In the data rows, the value 128 means zero.
Each row below has a hidden score, from 0 to 20, with 10 about the middle. What is it?
114 117 113 126 114 115 107 109 110 102 123 093 ~ 2
124 108 113 129 116 113 097 121 110 101 149 109 ~ 5
112 110 114 122 111 111 102 108 110 104 122 093 ~ 1
114 108 115 119 115 114 107 108 118 104 121 097 ~ 3
114 137 113 123 118 113 148 111 185 100 122 099 ~ 20
206 111 125 124 110 120 107 171 118 115 178 136 ~ 9
166 110 136 126 117 112 104 198 112 126 178 155 ~ 13
128 108 134 123 116 132 118 146 139 116 147 197 ~ 20
116 108 113 124 119 115 102 110 148 103 122 130 ~ 13
114 119 128 124 154 113 131 109 124 142 122 108 ~ 7
196 137 140 124 115 226 131 165 114 142 140 189 ~ 15
177 109 118 130 118 111 104 188 112 107 163 121 ~ 11
139 111 154 127 125 149 118 173 116 149 130 203 ~ 15
212 112 128 127 113 124 106 180 113 112 178 169 ~ 14
111 108 117 130 118 245 141 109 110 103 120 115 ~ 12
111 119 115 131 118 116 107 109 111 104 119 094 ~ 3
113 107 114 129 121 113 122 109 118 104 120 094 ~ 5
140 118 136 126 112 158 121 166 142 127 131 198 ~ 20
118 121 127 123 114 160 142 120 150 118 127 166 ~ 20
255 109 123 136 117 113 104 191 109 110 169 151 ~ 10
111 106 122 125 114 113 111 118 170 104 131 150 ~ 20
115 110 119 133 114 116 099 126 154 104 127 139 ~ 15
204 117 148 125 115 136 114 206 119 143 140 198 ~ 15
113 129 140 134 116 110 131 121 185 160 123 133 ~ 12
115 108 128 132 127 113 102 113 112 103 122 110 ~ 6
111 109 113 131 116 112 112 109 200 106 121 114 ~ 20
115 130 114 130 117 112 131 113 113 108 121 096 ~ 4
114 110 140 125 241 115 102 114 113 148 121 102 ~ 15
184 109 137 134 117 115 104 255 117 130 173 171 ~ 19
114 108 124 128 124 114 120 109 131 113 129 138 ~ 11
169 117 149 130 115 171 119 190 124 134 143 212 ~ 20
113 109 112 129 116 113 100 108 114 104 119 098 ~ 2
141 111 116 128 113 111 106 136 113 103 164 107 ~ 6
113 108 117 117 119 116 109 112 125 102 122 111 ~ 8
113 201 130 123 114 147 201 106 113 134 122 102 ~ 6
114 179 147 127 115 122 182 113 118 226 121 132 ~ 0
113 108 115 128 116 114 102 110 118 107 123 096 ~ 3
112 109 114 126 120 117 104 110 111 105 124 113 ~ 5
110 114 114 125 116 112 104 108 140 100 121 094 ~ 8
115 108 130 127 241 117 108 112 113 129 118 097 ~ 18
112 141 134 126 115 124 158 111 173 143 121 153 ~ 17
114 109 126 128 113 117 112 109 111 112 127 132 ~ 5
114 110 127 126 116 184 137 112 113 112 122 136 ~ 11
152 107 115 125 116 115 102 127 113 101 178 098 ~ 5
117 106 114 137 112 109 105 108 111 103 120 094 ~ 1
122 107 114 126 120 158 101 110 109 101 121 099 ~ 4
144 108 125 129 118 120 104 143 119 108 178 175 ~ 16
115 177 135 127 113 138 194 108 114 140 120 103 ~ 4
115 127 130 128 113 113 133 114 195 139 123 126 ~ 16
111 110 114 127 124 112 110 111 117 103 120 097 ~ 5
115 108 138 127 241 114 109 109 110 140 121 103 ~ 16
235 107 127 126 113 114 102 228 111 122 158 151 ~ 11
118 108 115 124 123 115 106 110 114 105 119 098 ~ 4
114 152 157 129 112 113 151 134 167 199 121 155 ~ 7
139 134 150 127 115 201 148 139 116 150 121 210 ~ 16
131 133 151 132 214 114 127 138 124 196 124 136 ~ 12
198 112 115 124 115 113 103 206 110 101 146 100 ~ 8
114 110 112 127 119 113 104 112 136 101 123 133 ~ 12
114 232 132 129 120 179 214 112 147 131 121 137 ~ 20
113 108 117 126 115 112 102 110 154 105 139 124 ~ 13
111 167 112 133 117 111 138 111 113 115 121 093 ~ 4
118 121 154 118 220 114 126 139 124 184 122 135 ~ 15
118 115 134 126 116 255 127 118 117 117 122 188 ~ 19
113 111 115 126 129 115 106 112 113 106 123 109 ~ 6
118 111 123 128 116 123 119 126 132 111 132 155 ~ 14
112 162 117 130 116 117 161 109 111 106 122 099 ~ 7
117 151 122 123 111 111 146 111 112 130 121 096 ~ 0
110 147 126 125 113 112 177 110 143 134 122 113 ~ 9
114 144 158 126 158 114 138 128 121 215 120 150 ~ 1
199 110 144 132 117 139 104 192 112 122 147 176 ~ 14
114 137 137 130 130 111 129 111 109 165 124 097 ~ 0
112 108 112 129 113 111 101 112 114 098 120 094 ~ 3
113 110 123 133 123 113 107 112 114 107 127 127 ~ 7
114 111 117 130 115 132 119 109 144 097 120 139 ~ 15
125 108 125 126 113 112 101 134 112 110 163 149 ~ 10
119 124 148 132 239 110 119 132 116 176 120 134 ~ 17
160 116 146 132 116 152 116 196 130 134 140 208 ~ 20
115 109 114 135 118 110 100 111 113 102 122 097 ~ 3
113 133 134 132 121 112 143 110 196 152 121 135 ~ 16
113 110 113 131 119 114 100 110 109 101 122 092 ~ 2
255 117 129 128 119 153 104 199 113 118 167 176 ~ 15
114 183 153 121 108 125 157 123 141 158 123 163 ~ 10
143 120 142 122 116 164 128 173 139 145 139 245 ~ 20
113 255 137 131 118 169 189 109 134 142 121 138 ~ 14
144 106 124 132 113 113 106 136 120 116 127 110 ~ 4
112 109 111 132 114 113 105 111 115 105 122 098 ~ 3
112 127 116 125 116 112 136 110 145 102 120 095 ~ 11
113 210 146 123 116 137 206 117 161 186 123 154 ~ 13
112 108 111 120 113 112 105 109 111 105 121 102 ~ 2
114 107 113 133 119 109 103 108 114 100 120 098 ~ 4
134 108 133 129 111 128 116 139 148 114 140 179 ~ 19
116 208 127 123 116 155 216 113 114 138 120 110 ~ 9
115 146 141 124 127 113 182 116 159 192 120 144 ~ 8
131 106 143 133 122 121 121 160 124 133 137 160 ~ 13
113 112 147 131 241 109 104 125 112 146 119 120 ~ 18
111 123 113 137 116 113 115 111 120 103 122 097 ~ 5
113 109 115 126 116 112 106 113 189 101 122 100 ~ 17
112 107 115 126 115 112 104 108 112 102 119 095 ~ 2
115 130 131 117 114 112 135 115 146 132 121 135 ~ 10
116 136 132 121 109 113 143 111 194 146 120 127 ~ 14
112 145 113 123 115 205 172 112 115 101 121 106 ~ 13
192 110 114 124 113 114 101 146 112 099 178 116 ~ 7
128 112 151 124 134 145 117 160 115 153 127 185 ~ 13
180 118 130 129 115 170 117 153 118 114 178 186 ~ 18
126 176 162 126 151 114 153 135 132 235 118 169 ~ 2
170 132 156 132 116 132 125 178 123 185 132 214 ~ 10
110 108 126 121 241 117 100 112 109 122 121 096 ~ 19
111 142 121 135 116 117 155 110 164 122 121 121 ~ 15
109 109 113 128 119 116 107 111 110 104 123 091 ~ 3
146 170 159 127 118 114 147 142 134 194 120 144 ~ 1
113 142 144 124 117 113 149 119 199 168 121 143 ~ 16
115 125 155 131 193 114 131 135 117 212 121 171 ~ 9
129 105 127 124 113 118 104 157 138 113 137 167 ~ 17
113 108 141 128 241 117 099 119 111 150 121 106 ~ 15
114 112 114 124 117 112 105 110 110 103 120 094 ~ 2
113 108 114 139 116 112 107 110 113 103 121 098 ~ 3
114 108 115 130 113 111 099 108 112 107 121 092 ~ 0
112 109 115 124 119 113 106 111 110 100 119 096 ~ 3
113 167 117 133 108 169 211 111 112 105 124 108 ~ 12
253 118 137 124 117 121 105 219 109 158 137 153 ~ 3
255 114 121 119 116 134 103 142 113 109 135 124 ~ 3
112 107 113 132 116 111 100 109 175 106 119 101 ~ 13
113 156 129 133 118 114 180 111 137 159 121 118 ~ 6
114 108 144 131 241 114 110 126 113 155 121 116 ~ 17
115 109 114 126 118 114 103 110 110 103 124 097 ~ 3
135 116 143 126 132 145 122 159 118 147 139 160 ~ 12
113 113 112 128 113 111 104 110 110 103 120 097 ~ 2
116 127 167 122 164 118 132 144 118 217 120 150 ~ 2
115 224 143 130 114 149 211 112 157 149 120 153 ~ 18
112 109 114 128 119 130 108 111 116 100 122 095 ~ 5
113 122 119 129 115 111 130 107 200 113 119 115 ~ 19
115 110 111 130 113 113 103 107 113 097 121 097 ~ 3
114 109 113 131 113 110 100 109 112 101 123 095 ~ 2
113 129 129 130 153 114 128 110 122 139 119 102 ~ 6
114 106 110 127 111 109 105 108 113 101 123 098 ~ 2
114 122 111 128 122 111 124 107 110 109 116 098 ~ 3
114 107 112 126 119 111 104 107 120 101 127 103 ~ 5
114 178 137 124 120 113 185 118 150 141 123 124 ~ 13
115 130 126 128 119 255 161 113 113 104 119 136 ~ 17
114 118 123 133 118 255 145 108 117 101 119 153 ~ 18
113 108 112 131 117 111 105 109 111 099 123 091 ~ 3
110 121 122 127 117 212 162 112 110 110 120 128 ~ 13
141 144 167 129 156 123 138 164 126 208 119 179 ~ 8
117 125 168 125 171 118 137 134 122 208 120 161 ~ 6
111 115 117 131 116 111 115 109 206 117 123 120 ~ 20
113 109 112 128 117 111 108 111 116 102 119 098 ~ 4
116 135 133 129 119 115 157 114 145 143 124 139 ~ 11
113 106 136 124 241 111 105 112 116 148 120 102 ~ 16
113 108 117 124 110 115 103 110 108 104 121 095 ~ 1
201 126 146 132 117 182 125 206 119 155 143 221 ~ 18
144 111 122 126 114 109 103 145 110 100 149 132 ~ 9
196 107 128 126 116 143 101 169 120 111 175 191 ~ 18
111 108 117 133 112 113 105 120 111 102 137 096 ~ 3
223 117 141 128 114 135 105 255 125 138 139 181 ~ 17
111 108 112 118 118 113 100 110 111 099 123 098 ~ 4
140 108 134 124 118 120 109 140 113 116 145 142 ~ 9
112 114 114 134 118 255 143 110 113 103 121 106 ~ 12
175 110 118 135 115 151 108 143 114 106 178 140 ~ 11
116 106 114 129 117 111 102 111 112 100 122 096 ~ 3
114 108 119 131 197 113 106 107 113 105 120 097 ~ 15
117 157 165 133 161 113 140 135 122 219 124 144 ~ 1
117 153 161 120 161 109 147 133 125 203 120 155 ~ 6
114 111 113 127 115 114 102 111 112 104 120 091 ~ 2
123 153 161 135 147 111 146 140 125 218 121 136 ~ 0
114 126 125 140 118 255 161 112 112 106 120 139 ~ 16
115 115 128 130 113 111 108 114 183 131 121 129 ~ 13
112 179 118 127 114 115 173 111 111 119 122 101 ~ 6
129 196 141 130 135 113 170 124 136 167 120 131 ~ 8
226 109 122 132 112 115 105 203 108 114 177 117 ~ 7
118 243 141 121 113 150 205 112 132 142 120 130 ~ 12
235 110 116 132 116 111 104 165 112 108 123 105 ~ 2
113 109 114 134 112 108 109 108 110 105 122 096 ~ 1
255 109 136 124 112 111 101 237 113 128 143 137 ~ 8
112 155 149 126 120 125 159 120 172 174 119 167 ~ 14
113 107 116 127 180 113 111 112 111 113 121 096 ~ 11
114 145 126 133 114 112 178 111 146 144 120 114 ~ 8
112 109 120 132 118 228 142 111 110 103 120 142 ~ 15
115 110 113 133 117 112 107 111 113 099 122 096 ~ 4
113 108 112 123 116 112 105 110 207 106 121 101 ~ 19
255 109 118 137 115 115 103 193 110 106 155 123 ~ 7
161 130 140 138 117 114 111 169 130 151 129 132 ~ 5
113 111 112 131 119 112 103 111 111 105 119 099 ~ 3
163 137 168 128 130 134 129 195 126 167 123 194 ~ 15
111 110 125 126 112 132 125 117 144 110 127 167 ~ 17
113 161 130 127 113 166 190 110 131 134 119 130 ~ 12
116 107 126 128 122 114 103 117 112 102 127 110 ~ 6
112 106 115 122 116 114 103 113 111 105 121 098 ~ 3
124 123 168 125 175 126 128 146 121 177 123 177 ~ 14
113 115 114 130 115 140 133 110 137 101 124 121 ~ 13
113 111 119 123 115 111 125 109 162 116 125 106 ~ 11
113 109 114 121 114 114 097 115 125 102 123 098 ~ 5
238 112 137 128 117 118 101 255 116 141 157 170 ~ 14
113 147 136 127 140 112 184 107 116 158 119 104 ~ 4
115 125 143 123 119 113 125 132 200 169 122 150 ~ 16
113 247 131 123 116 141 221 107 122 143 119 117 ~ 10
113 112 114 125 115 114 106 108 137 105 121 090 ~ 6
114 119 121 125 120 255 146 112 111 103 122 124 ~ 14
113 113 113 129 120 113 105 108 115 099 121 099 ~ 5
115 153 116 133 115 191 182 111 113 100 118 097 ~ 12
112 108 113 134 117 110 099 108 114 103 121 092 ~ 2
112 138 124 129 116 142 193 110 144 112 122 124 ~ 17
143 138 145 127 137 112 120 147 131 159 125 150 ~ 9
112 134 133 133 115 112 134 116 209 140 123 137 ~ 20
113 112 120 127 115 166 128 111 151 102 123 171 ~ 20
114 112 115 126 119 113 097 130 111 101 151 099 ~ 6
123 116 113 133 117 175 117 110 112 104 122 094 ~ 5
140 123 149 122 117 226 133 136 112 147 121 193 ~ 13
111 110 114 131 119 113 106 107 114 105 121 095 ~ 3
113 112 115 127 117 111 118 111 116 102 122 096 ~ 5
116 107 129 128 129 113 110 123 115 122 132 153 ~ 10
112 211 143 127 116 150 194 111 145 152 121 152 ~ 15
118 110 113 123 117 113 106 109 109 102 120 095 ~ 2
174 125 154 130 115 161 126 189 110 174 132 198 ~ 9
112 188 109 130 114 176 199 107 111 099 118 096 ~ 12
115 140 126 122 119 195 185 112 137 111 121 128 ~ 18
113 107 115 127 112 112 105 114 113 107 122 094 ~ 1
124 170 161 126 116 121 153 140 149 204 117 159 ~ 4
111 146 133 129 150 113 150 110 125 155 121 120 ~ 7
134 110 124 126 115 112 106 128 114 110 122 109 ~ 4
116 141 117 134 115 197 168 109 133 101 120 121 ~ 17
114 119 121 133 118 113 134 112 174 111 120 133 ~ 19
112 108 113 124 119 112 101 109 108 102 123 093 ~ 2
122 215 134 131 113 113 158 120 144 148 123 142 ~ 10
114 109 127 129 241 111 100 110 115 123 122 094 ~ 19
116 178 141 126 115 138 170 109 156 152 124 153 ~ 14
114 107 132 122 179 109 102 114 113 118 120 118 ~ 12
113 106 124 127 184 111 105 110 110 106 117 100 ~ 13
112 114 128 130 185 118 123 109 114 132 123 100 ~ 11
118 162 168 126 162 110 142 131 126 237 121 150 ~ 0
113 243 141 125 113 174 219 112 120 154 122 129 ~ 10
114 110 113 125 118 113 098 107 130 103 126 108 ~ 7
